(in the rows, 128 means zero)
Rotation paths and how fast each direction turns (deg/step)
Each turn is a multiple of 5 degrees from 10 to 175, or 0.
Each row of a path follows its step; steps can be skipped.
path 1
step 0: [134 134 136 114 129 111 124 122 130 129 125 126 137 128 133 150 126 134
 119 142 121 124 132 121 123 142 139 111 132 111 127 124]
step 1: [125 125 121 117 114 132 138 143 131 108 123 110 133 141 128 115 123 124
 120 119 114 122 129 124 138 128 133 125 118 128 133 115]
step 2: [133 116 121 140 122 121 124 120 125 126 131 141 126 142 115 109 125 130
 135 120 148 126 125 148 135 131 131 138 127 136 126 132]
step 3: [131 142 124 142 137 135 107 110 128 126 131 138 105 120 124 138 135 133
 130 132 115 131 130 130 120 119 126 128 138 131 132 132]
step 4: [120 130 148 112 134 140 123 133 142 121 128 118 131 111 139 133 122 128
 127 128 141 137 138 109 119 128 120 136 131 130 131 126]
step 5: [119 122 128 123 126 126 156 128 118 135 120 117 141 117 125 128 131 132
 126 119 131 123 112 134 122 137 124 121 115 127 124 144]
step 6: [142 136 112 128 123 112 132 129 122 142 146 144 133 136 144 128 137 119
 126 131 115 124 128 134 135 128 126 129 115 129 125 121]
step 7: [126 128 127 140 131 140 117 134 134 128 118 141 134 139 122 124 112 119
 130 143 123 133 119 118 146 119 126 130 144 123 132 112]
step 8: [126 131 133 132 134 127 120 131 129 131 122 112 126 143 111 124 125 143
 128 129 145 127 146 127 115 128 134 118 137 114 135 141]
step 9: [128 126 120 122 123 128 138 123 121 123 129 109 111 111 133 138 131 135
 130 118 126 125 144 141 125 121 143 129 123 142 124 115]
step 10: [129 113 139 134 120 122 134 130 131 109 138 135 126 122 131 133 142 112
 135 131 129 126 120 123 137 136 117 146 131 136 114 133]
Speeds:
[128 132 129 131 127 128 127 124 123 130 132 129 130 125 132 133 127 123
 127 125 127 128 130 135 131 131 132 128 133 129 128 128] -> 110
[124 128 130 130 124 132 126 125 129 129 127 121 133 129 127 132 127 125
 127 130 130 129 129 127 121 129 132 126 123 127 128 126] -> 90
[128 133 135 126 127 129 128 130 126 124 126 132 128 126 126 127 126 127
 124 125 129 127 129 123 129 125 133 129 128 120 129 129] -> 100
[126 128 129 133 129 126 132 127 130 128 121 132 128 130 125 130 131 129
 129 128 131 127 128 133 124 135 125 128 130 123 128 130] -> 130
[126 130 134 125 127 121 133 125 127 127 123 124 130 128 130 126 130 127
 126 133 125 124 129 129 128 127 129 131 128 133 128 128] -> 80
path 2
step 0: [129 123 118 125 114 134 130 140 137 117 127 124 124 130 134 123 118 140
 129 130 136 137 116 135 115 121 126 129 131 138 137 119]
step 1: [148 132 122 122 128 136 135 134 123 117 127 137 138 119 131 124 134 136
 124 130 126 121 124 115 135 132 130 128 130 132 142 117]
step 2: [144 127 123 136 130 129 125 124 135 123 117 137 130 144 114 131 130 127
 145 126 134 119 113 130 137 128 130 133 128 133 129 127]
step 3: [133 122 119 128 131 124 124 138 130 124 129 127 120 111 119 144 120 124
 132 119 131 122 118 130 131 127 129 122 147 137 122 125]
step 4: [145 133 123 126 117 128 120 125 123 126 141 140 117 130 136 129 117 128
 124 113 129 131 122 138 127 127 129 121 129 121 137 120]
step 5: [126 124 119 126 112 135 128 130 135 116 120 131 134 125 128 125 129 133
 131 117 134 149 122 124 140 128 122 137 129 126 135 116]
step 6: [142 141 118 115 130 138 140 140 131 112 119 126 135 127 123 132 125 121
 130 130 128 120 118 128 125 119 124 130 127 122 135 128]
step 7: [144 126 116 127 135 123 131 131 126 125 127 140 121 135 123 121 121 140
 139 137 126 126 115 134 123 130 123 130 135 146 126 121]
step 8: [138 126 130 137 123 126 130 132 128 127 128 131 123 122 128 142 127 139
 126 122 141 116 118 120 139 134 138 127 143 126 134 114]
step 9: [144 122 126 125 111 136 112 126 137 121 130 131 130 129 122 136 127 121
 137 113 129 127 121 134 125 124 136 122 124 134 137 132]
step 10: [131 128 112 127 133 132 126 130 127 112 129 142 129 115 123 126 125 120
 124 114 126 137 125 135 144 128 115 130 134 130 128 126]
Speeds:
[128 126 129 128 125 127 125 125 128 128 126 129 125 135 126 124 125 125
 132 128 129 123 130 132 122 125 127 129 123 127 132 125] -> 155
[128 131 127 128 123 127 125 131 132 125 125 125 129 124 125 130 125 126
 128 134 129 127 130 135 129 127 128 128 130 129 127 135] -> 110
[132 129 128 120 130 128 122 129 123 127 133 131 130 130 124 130 129 134
 127 128 125 128 132 131 129 130 126 129 125 128 127 129] -> 130
[128 130 128 124 125 127 138 127 127 125 126 128 131 131 129 129 130 133
 127 134 130 129 129 127 122 127 124 130 129 129 130 128] -> 60
[126 135 129 126 135 125 128 128 126 127 127 128 124 129 129 131 126 127
 137 129 129 128 129 129 129 126 128 128 131 130 124 125] -> 85
path 3
step 0: [122 125 130 147 140 133 127 113 126 119 141 119 132 125 124 123 118 134
 118 130 120 137 133 135 141 124 125 137 131 134 118 122]
step 1: [131 120 117 143 134 125 128 112 126 124 140 129 130 128 117 117 131 135
 125 131 122 138 124 141 145 129 133 128 126 121 132 113]
step 2: [132 127 122 135 122 133 127 109 127 130 137 132 115 121 125 118 128 138
 129 131 131 127 116 135 147 127 135 130 140 111 137 128]
step 3: [130 131 130 131 116 142 131 109 123 129 128 129 123 131 122 125 133 125
 125 144 142 130 117 129 138 121 120 135 141 122 142 129]
step 4: [129 133 137 135 118 142 138 118 119 133 134 129 123 114 126 134 137 121
 120 139 128 138 126 128 135 117 121 146 136 136 130 128]
step 5: [130 131 135 141 127 130 139 118 114 132 126 136 127 123 131 138 132 127
 124 139 129 141 134 142 142 121 122 136 118 134 115 123]
step 6: [137 128 123 134 126 125 140 121 120 131 124 138 127 115 126 139 134 138
 122 137 122 137 121 149 142 128 137 117 121 131 125 130]
step 7: [131 127 129 130 121 133 133 112 126 122 119 130 124 125 133 136 121 140
 129 137 122 127 113 142 141 125 132 111 136 129 125 143]
step 8: [128 125 127 126 116 137 134 117 126 118 121 118 130 134 126 131 125 127
 129 141 114 133 112 134 132 123 124 120 141 146 139 132]
step 9: [120 132 129 134 117 133 132 123 123 124 128 119 119 131 132 126 115 123
 127 131 104 133 129 138 139 126 123 141 137 147 130 126]
step 10: [123 135 117 137 118 125 130 124 121 128 125 128 127 136 119 125 115 121
 121 133 118 132 138 151 143 134 123 135 122 135 132 118]
Speeds:
[131 137 128 130 132 125 128 129 127 128 131 131 135 125 127 129 127 127
 123 130 129 127 132 129 128 127 125 126 127 129 125 131] -> 60
[128 127 131 132 126 131 128 134 123 129 129 128 128 125 126 133 132 125
 133 128 133 123 127 131 129 124 128 129 127 124 128 127] -> 40
[129 126 120 132 130 130 130 128 125 125 130 130 124 131 128 132 130 126
 128 124 131 128 130 124 132 130 126 127 128 132 130 133] -> 0
[131 125 130 126 124 131 126 126 132 121 128 126 129 125 131 130 130 128
 125 131 130 123 135 126 128 127 129 127 131 130 131 128] -> 80
path 4
step 0: [124 141 120 136 113 131 133 130 127 130 130 112 127 125 126 143 150 128
 135 110 119 127 136 136 135 129 126 129 126 131 128 129]
step 1: [142 132 127 139 137 141 130 127 135 131 129 133 128 133 127 116 116 136
 132 134 124 122 135 130 126 122 125 123 142 124 147 147]
step 2: [128 137 113 122 130 123 140 136 118 145 120 136 141 128 114 131 133 122
 113 126 125 127 122 132 128 135 128 129 117 131 133 113]
step 3: [131 127 127 128 125 134 121 116 132 131 127 144 131 120 144 129 146 133
 135 126 133 123 130 117 120 121 134 133 153 130 127 125]
step 4: [128 129 130 107 139 129 138 119 128 128 135 129 116 129 122 122 129 144
 119 128 141 129 135 141 118 129 127 129 110 119 130 132]
step 5: [126 130 131 140 109 109 135 124 133 124 124 132 134 125 120 134 125 117
 123 130 142 134 127 125 120 134 116 126 145 119 119 127]
step 6: [127 115 111 120 130 132 116 123 112 129 129 128 122 117 138 143 120 138
 137 135 120 127 137 137 129 124 114 125 123 124 126 133]
step 7: [118 138 141 135 135 136 143 125 136 130 123 121 131 130 125 137 120 131
 128 117 120 140 121 118 106 131 125 123 123 134 122 137]
step 8: [136 131 129 138 125 125 117 125 120 131 122 117 141 139 124 132 130 147
 128 138 130 130 119 129 143 115 116 138 130 120 135 117]
step 9: [122 126 119 128 134 128 142 135 122 126 143 135 119 128 135 133 139 131
 124 135 125 126 113 114 129 128 132 105 128 136 138 136]
step 10: [133 133 136 117 114 140 119 125 141 134 132 119 149 125 131 134 123 128
 119 133 132 133 134 129 123 127 145 125 127 118 137 119]
Speeds:
[126 131 133 128 130 125 129 134 126 125 125 127 131 127 131 134 128 127
 130 127 124 129 124 131 130 125 127 130 128 125 132 135] -> 45
[130 123 126 123 130 129 132 129 123 125 129 130 127 133 126 126 129 128
 132 132 126 125 129 123 124 131 126 130 124 128 131 132] -> 145
[124 133 128 127 126 125 130 125 130 127 128 126 137 130 128 128 131 122
 128 129 129 130 135 124 128 126 126 127 125 132 127 128] -> 145
[130 128 124 128 120 129 129 131 132 125 128 130 128 128 124 132 125 129
 130 130 129 129 133 132 130 129 131 125 127 129 126 134] -> 70
path 5
step 0: [126 115 116 130 122 121 127 138 132 137 115 139 134 124 137 131 116 127
 145 126 129 132 128 126 112 126 133 115 131 128 123 137]
step 1: [122 133 125 126 120 128 141 132 129 133 132 116 148 139 119 133 140 132
 142 131 118 129 121 129 136 115 124 125 134 128 128 121]
step 2: [123 123 128 111 140 133 130 117 129 124 137 132 129 130 125 124 130 114
 118 138 128 131 120 117 135 128 132 143 127 135 144 118]
step 3: [135 120 119 134 142 129 115 142 136 135 121 132 121 129 126 121 116 121
 130 123 125 136 138 117 131 140 140 131 133 123 125 136]
step 4: [128 136 131 130 120 130 131 145 120 121 135 133 137 133 124 135 137 118
 139 119 120 125 138 142 123 134 130 116 136 118 121 124]
step 5: [133 131 114 104 123 126 135 116 130 115 136 135 134 118 133 131 139 125
 128 137 128 132 116 132 121 121 126 126 129 132 125 131]
step 6: [138 119 116 133 136 126 135 125 133 132 112 117 124 124 129 127 128 123
 122 124 130 146 125 113 140 113 131 131 132 122 132 128]
step 7: [123 127 142 127 132 129 133 147 115 130 125 125 127 128 127 126 128 116
 139 119 125 118 144 126 134 124 134 128 123 127 148 127]
step 8: [127 125 118 112 124 128 138 128 128 127 142 140 130 120 123 115 122 130
 137 126 117 113 127 134 130 143 128 132 125 130 119 139]
step 9: [136 130 107 143 131 132 128 120 128 117 127 126 130 124 128 132 131 128
 119 121 115 131 120 121 135 132 116 125 142 129 117 117]
step 10: [128 141 135 124 142 117 120 131 124 110 126 125 123 123 134 145 131 126
 133 120 132 139 135 127 135 121 130 127 128 132 142 124]
Speeds:
[125 126 128 127 123 124 126 131 131 126 122 129 127 129 125 130 125 128
 126 124 127 125 132 131 129 128 136 125 127 130 130 127] -> 100
[126 135 130 129 129 129 129 130 128 123 126 128 132 132 128 131 131 129
 129 126 126 125 132 125 125 125 126 133 123 123 129 127] -> 125
[133 130 128 129 128 124 128 132 127 123 129 125 123 128 129 131 132 126
 125 130 132 131 127 132 122 128 131 128 128 127 123 129] -> 60
path 6
step 0: [124 123 124 147 126 119 130 140 131 127 111 122 128 130 126 132 127 132
 114 134 116 116 112 125 128 130 128 123 126 138 142 110]
step 1: [138 133 131 136 132 135 133 144 144 134 128 125 124 134 129 110 122 136
 143 128 128 127 119 126 123 134 126 117 116 144 142 134]
step 2: [140 134 113 113 126 124 136 140 125 135 126 126 134 128 138 133 113 125
 142 123 110 119 128 138 115 128 138 120 123 131 127 122]
step 3: [118 131 130 117 118 130 148 130 125 136 121 127 113 134 131 139 114 129
 120 132 118 127 111 127 132 121 127 120 135 122 145 121]
step 4: [134 123 129 125 129 130 126 130 129 139 109 124 138 132 127 124 129 139
 123 125 122 116 122 122 134 139 108 119 131 144 147 118]
step 5: [136 126 117 140 129 140 133 147 141 125 125 122 133 124 123 117 116 128
 130 124 125 124 126 125 103 128 130 112 135 131 135 120]
step 6: [135 128 127 122 131 122 141 153 139 128 133 132 117 132 130 135 124 116
 130 130 109 122 120 138 133 134 133 118 115 128 131 120]
step 7: [132 135 119 115 125 129 134 126 130 141 115 140 129 143 126 131 105 135
 134 136 121 128 106 126 133 126 125 129 126 140 134 132]
step 8: [127 136 126 135 119 133 123 135 128 137 112 115 135 124 144 139 123 144
 127 128 116 132 127 130 118 128 123 116 134 137 140 112]
step 9: [124 121 135 129 128 129 139 136 133 131 129 120 121 116 123 106 123 126
 135 130 123 118 118 129 121 128 131 113 125 131 150 110]
step 10: [152 133 115 119 128 120 134 144 132 131 125 122 123 133 121 121 120 126
 127 119 112 114 118 127 130 137 125 117 129 128 131 139]
Speeds:
[132 129 128 128 129 125 130 127 125 127 129 125 122 129 122 131 127 130
 126 131 129 125 123 123 132 132 129 134 128 129 128 126] -> 110
[129 125 126 131 129 129 126 127 127 124 129 126 124 127 131 137 128 126
 126 130 129 129 130 129 122 125 134 126 130 125 132 123] -> 125
[132 122 125 133 130 129 131 129 128 124 132 123 131 124 128 122 130 128
 128 130 125 132 128 129 128 132 129 129 127 129 132 131] -> 85
path 7
step 0: [139 116 116 114 131 122 127 124 124 124 139 127 127 125 137 135 141 128
 123 124 117 136 143 121 133 139 136 131 122 133 129 127]
step 1: [136 122 123 132 124 122 128 116 125 129 127 132 128 117 144 139 134 123
 115 125 122 132 121 123 129 137 134 140 117 116 141 130]
step 2: [141 127 123 131 124 131 133 136 139 135 139 136 131 113 131 132 136 128
 125 144 130 126 121 120 126 138 137 127 117 118 129 127]
step 3: [142 125 123 121 124 126 117 133 126 136 132 132 134 133 136 143 146 129
 124 133 124 121 124 125 118 143 133 122 131 129 115 130]
step 4: [135 127 123 130 128 126 122 131 124 125 111 124 121 131 137 135 146 126
 115 126 134 127 120 120 116 126 131 123 114 124 125 140]
step 5: [137 119 116 127 134 138 127 140 133 111 132 121 121 124 121 133 141 135
 124 125 128 131 131 115 127 132 137 123 120 121 129 135]
step 6: [128 117 115 121 128 136 116 129 122 126 135 120 120 124 133 143 137 127
 121 114 116 128 126 130 131 141 131 127 125 120 131 118]
step 7: [134 126 122 131 132 130 127 121 130 132 119 130 117 112 135 141 130 118
 126 125 126 125 125 125 125 132 137 128 105 123 128 114]
step 8: [143 129 130 134 139 140 126 130 127 123 137 134 132 121 129 144 134 126
 135 138 123 118 131 124 123 138 144 132 117 130 126 129]
step 9: [134 121 131 125 134 139 122 134 115 135 137 123 132 133 145 138 145 121
 121 134 122 129 123 136 117 128 133 132 121 129 125 130]
step 10: [142 113 119 120 140 129 133 127 126 124 122 131 127 125 133 128 141 119
 123 133 134 142 128 122 114 122 129 128 116 120 122 129]
Speeds:
[123 130 127 130 129 128 131 132 129 133 126 126 124 127 131 125 129 125
 124 130 131 129 123 128 128 124 126 126 122 130 133 127] -> 135
[131 124 132 130 130 130 129 128 127 127 130 123 126 132 130 129 126 131
 123 129 128 135 129 124 131 123 130 130 131 126 131 128] -> 80
[127 130 126 134 129 136 132 128 133 124 128 129 133 125 127 126 129 131
 126 130 125 124 127 129 128 127 129 129 129 128 131 132] -> 115
[126 126 125 125 122 127 129 130 128 126 127 133 129 129 130 130 129 133
 127 130 134 126 122 122 127 127 126 127 133 127 128 128] -> 40
path 8
step 0: [119 129 121 129 119 124 125 137 139 122 132 139 123 117 137 125 131 126
 136 122 149 135 127 122 121 134 127 134 123 127 140 134]
step 1: [133 120 117 130 128 132 136 127 133 126 118 135 131 112 134 119 137 140
 132 128 135 117 124 121 116 135 129 135 127 117 129 140]
step 2: [131 128 115 128 135 131 133 132 137 119 134 136 132 111 131 132 129 129
 137 128 136 123 114 130 120 133 135 121 130 146 135 134]
step 3: [129 132 125 132 127 136 125 128 144 122 126 137 125 121 124 122 138 123
 122 132 129 122 125 118 125 126 138 125 138 129 141 150]
step 4: [131 118 115 118 138 131 129 137 140 122 128 124 138 116 115 135 130 130
 131 137 130 121 131 119 130 123 130 130 137 132 126 141]
step 5: [117 128 131 118 130 134 129 135 142 122 137 131 117 120 121 133 119 113
 133 130 135 123 128 124 123 122 119 130 129 130 134 143]
step 6: [126 123 121 124 136 133 126 127 133 137 129 127 122 115 130 121 115 123
 121 141 132 119 131 117 122 126 130 139 129 115 122 143]
step 7: [135 125 117 124 133 129 120 125 134 118 143 126 134 113 129 133 115 117
 129 134 134 127 130 131 120 133 124 141 118 133 126 132]
step 8: [124 129 127 136 136 145 122 122 140 118 132 130 123 119 131 123 124 124
 118 130 123 133 130 120 116 132 125 135 116 119 139 133]
step 9: [130 132 110 129 140 128 129 136 137 120 134 118 135 120 135 131 127 136
 126 132 129 140 129 110 124 131 134 134 120 124 126 132]
step 10: [122 131 124 127 123 131 120 134 140 112 135 133 129 120 137 130 134 126
 136 116 141 133 125 115 130 125 123 135 117 125 137 134]
Speeds:
[123 129 127 124 126 130 126 132 132 127 127 125 130 133 123 133 130 131
 125 125 127 130 128 122 133 127 128 125 127 128 127 130] -> 65
[128 129 127 130 132 128 129 127 129 127 129 126 126 126 129 127 124 127
 123 121 130 131 135 127 131 133 127 132 123 126 126 123] -> 35
[126 126 127 134 130 134 123 130 125 128 127 128 128 126 126 129 125 131
 130 129 129 122 126 126 133 128 129 127 129 123 130 124] -> 155
[128 122 126 132 124 127 127 126 130 127 126 125 126 134 131 129 126 127
 127 123 127 127 128 130 126 124 128 124 132 128 123 124] -> 0
[131 124 128 127 123 124 119 126 128 127 127 128 133 127 127 126 132 126
 127 128 132 128 132 129 131 127 130 133 129 128 129 128] -> 110
[129 131 125 133 125 125 131 134 125 127 126 124 127 131 129 128 129 128
 126 132 125 125 132 127 126 132 132 130 130 123 126 132] -> 135
[127 129 131 132 125 129 125 123 129 130 129 132 121 124 130 131 134 127
 128 127 124 128 132 126 129 128 124 126 127 126 127 132] -> 145
